Each path is a new rotation, seen through one point. The rows after it are directions, each followed by how far the rotation turns it, in deg/step (0 if it stays put).
Each turn is a multiple of 5 degrees from 10 to 175, or 0.
Each row of a path follows its step; steps can be skipped.
Rotation 1:
step 0: [  2   3 -16   2  14   1  14 -11 -10  -4  -5  -5  11  15  -6  15  12   4
  16   8   4   3  -5  -5   1 -14  19 -24   8   4  19   5  11   2   1   6
  16   4  17   7   4   7  -1  -5]
step 1: [-12  -1  11   6   4 -13  -9 -10   6 -15  -7   4  21 -12 -12   7   0   1
  12   3   2  -5  -8  -6  -5 -14  -9 -17  -1 -11  11  -4   4  -5  14  -5
  14  22  11  17   1  11  12 -11]
step 2: [-23  14 -11  -3   6 -10   4   7  -3   5  -7 -10   7 -21 -10  -3  -5 -16
  23   9   0   5   7   4   5 -19   0  -6  -8   3   3  -5   1 -10   2   1
  21  -1  13  -1  15 -11  12  -6]
step 4: [ -7   8  -9  19  12 -11 -13  12  -3   0   3 -12   5   9 -13   8  -4   1
   3  -3 -18   2   4  21  -1 -13  -9 -12   3 -12  -1  -7   7  12  21  18
   8  -8  -1  -3  17   5  -5  -9]
step 5: [ -2  12 -13   8   3  -5  -7  -6  -8  -8  -7 -18   2  10  -7  20 -12  16
  20  -6  -4  14   7 -12  18 -10  17   1   0 -10  -7 -11   3  -2  18  -5
   7  -4  13  -2  -2  13  -9  -1]
step 6: [ -4   1 -20   4   5  -6  -3 -13   1  -8 -13   8  17   9 -20  10   8  11
  10   7  11   3 -12  -1  11  -4  -7  -4   8  -6  -1  18   0  -3  18  11
  11  -3  21  13   3  -4 -13 -15]
step 7: [-13   2 -11   9  12  -5   3   1  12 -21 -17  -6   4   7 -16   8 -12  -4
  23   8   6   0 -16   7  -6 -25  -9   7  -2  -2  -3  -6  -2  -2  -1 -11
  -3  12   9  15   2   3  13  -9]
step 8: [-14  13 -21  -4  -3   0   4   9 -11   6  -5 -16  15  -5  -1   9   1  -8
   8  11  -1  -4 -10  16   3 -17   6 -14  14  -4  16   4   4  -8   4 -14
  -3   0  25   9   3  -8  11   8]
step 9: [-12   4   4   7  -1 -12 -15   1   3 -18 -13   5  14   0 -11   2   5  -1
 -11  10 -11  -6   9  14  -1 -20   9 -24   8   8  -4  -6  20   4  11 -12
   5  -8  14   5   7  13  12  -3]
step 10: [-13  24  -8  12  -5 -10 -18  16 -12  -5  -2  -5  -6 -16 -10   6  10   9
  15   4  -1  -6   2   8   4 -13   7  -8  -4  -3  -5 -17   4   3  27   0
   9   3  -3  -2   5 -10  -3 -11]
step 11: [ -1  16 -14   6  11 -16 -12 -15  -6   0 -22  -5 -10   0  -9  11   7  -4
   6  12   5   9   5   0   1  -2  17   0  -7  -9  -5   5   1  -2  12 -13
   3  -9  19 -13  16  10 -16 -11]
Directions:
[ 3  2 -9  2 -2  6  0  5  4 -6  1  1  2  6  0  3  1  3 -4 -1  1  0 -7  1
  4  0 -4  1 -1  5  0  2  1 -1 -1 -6  1 -2  0  2 -5 -1  5  2]
40
[ 1 -3  1 -1 -2  1 -9 -2  2 -4 -1  1  4 -3 -4  1 -6 -2 -3  7 -3  0  0  2
  0  1 -6  1  0  2  2 -1 -2 10 -5  1  4  0 -4  2  2  1 -4 -2]
135
[ 4 -4  4  4  2 -2 -1 -1  5  1  0  2 -1  0  0 -3 -3 -6 -7 -6  0 -2 -2  1
  2 -4 -4 -3  0 -3 -5  8  1  0  5 -3  2  0  4 -1  5 -1  2 -4]
140
Rotation 2:
step 0: [ -7  26  -2  -5   0  -8 -10  15  -3  16 -15  20 -24   5   2  12  -4  -6
 -10  10 -15  12  13  23  10 -11   3  -6 -14   4   3  -6   1   7  10 -27
 -13  -7 -11  -3  -9 -12  -6   9]
step 1: [  7  12   0 -40  17  -1  -7 -24  -9  12  -9 -10 -10  -8  16  -2  -8 -11
   4   0   9 -14  -7  17  14  -2  -8  -7  -5  -9 -11  13   6  -6   7 -10
 -12   0 -11  -5   1   8   7  18]
step 2: [  5 -14  -6 -15 -12 -23 -10   9   0   1  -6 -14 -18  -3   3  -9 -23   3
  -8  14   3   3   5   1  10   0   2 -18   1  20 -13   4 -11  -9 -21   2
  -4 -27   2 -20 -11   3  11  14]
step 3: [  3   6  11 -10  -2   4   1  20  -8  11  10  -4   7  -3 -12 -15 -10  16
 -25  -5   8  16  11   0  12   6   3  -1  18  -3   1  30   9  13   1 -17
 -10  -5 -21 -12  -9   1  -6  21]
step 4: [-16  -3  -6 -13 -14   5  13   5 -14  18   5  -9 -15 -17  -7  -3  -9 -12
 -30  -1   0  -4 -17   3   5 -13  -5  10  -3 -14 -40   8  -1   8  -6  -2
  17   6  -7  -5   0   3  -4  -5]
step 5: [ -9   3   9  -5  -8  -8   0  11  -3  -8  -8 -11   0   2  -6 -13 -11  11
   9  -8 -16  16 -28  10 -12   3  -1  11   7  -9 -22 -12  -8 -24 -10 -23
 -10 -12 -17 -19  -5  -6 -15  -3]
step 6: [ 24   8  -3   3  19 -18   5  11 -11 -14  12  -4 -25  -4  -9   6   4  -2
  -5   2  -4   3  18   2  -9 -16  -7  16  12  -9 -18  -4   0 -10  10 -18
   0   6 -29   2 -17   0   1  10]
step 7: [ -6  -8  -2   8   4   9  -4   2   1  17  -7 -17 -31 -14   8  -6  -6 -20
  10  -6  23   9  -2  10  -7 -14  -3  -6  17  -3   0   9 -12 -18  10 -16
  -2  23   1 -23  -8   8   7  -5]
step 8: [  7  13   7 -14  -4   9  -6   2   8 -11   0 -30 -22   0   3 -18  12  -8
  -7  21   3  30   7  -2  -3   8  -7 -11  17   5  -8 -10 -22   5  -9  -6
  -6  -2  -9   0  21  -9   0  -2]
step 10: [-16  -2 -23  13 -23  11  -5  23  -4   3  -3 -26   2  -9  -2  -6   0  -3
  -1  -2   6 -12  12  -6   6  -3  -3   3  19 -20  -7   3 -21 -19   3  23
  -3  -5 -12   3   2   3 -19  -3]
step 11: [ -9  18  -3  -1   0   0 -12  22  17  -6  -1   4  -4   1  -2 -20  17  10
  -8 -27  12  13  -3   0 -10 -20 -24  19   8   4  -9  -4   1  -9  11   1
   5 -11   2   3  17 -20 -11  -7]
Directions:
[ 0 -3  3  0 -7  4  2 -1 -2 -2  3  2  2  1 -4 -1  1  4 -2  1 -1 -3 -5 10
  2 -7  2  1  4 -6  2 -3 -5  5  0  3  1 -2  0  3 -3 -5 -2  0]
65
[ 5 -4 -4  0 -4 -1 -3 -1  0 -7 -4 -1 -1  2 -3  3 -1  2  1 -2  3 -4  0 -4
  0  7 -3  4 -1 -4  3 -2 -1 -2  3  1  3 -5 -3 -3 -7  2  4  5]
95
[ 2  0  0  6 -7 -3  0  2 -1  6 -2  3  0 -1 -6  0 -5 -4  5 -6  2  6 -4  2
  1  0  0 -8 -5  2  4 -1  0 -4  0 -3  1  0  0  0 -1 -1  0 -1]
155
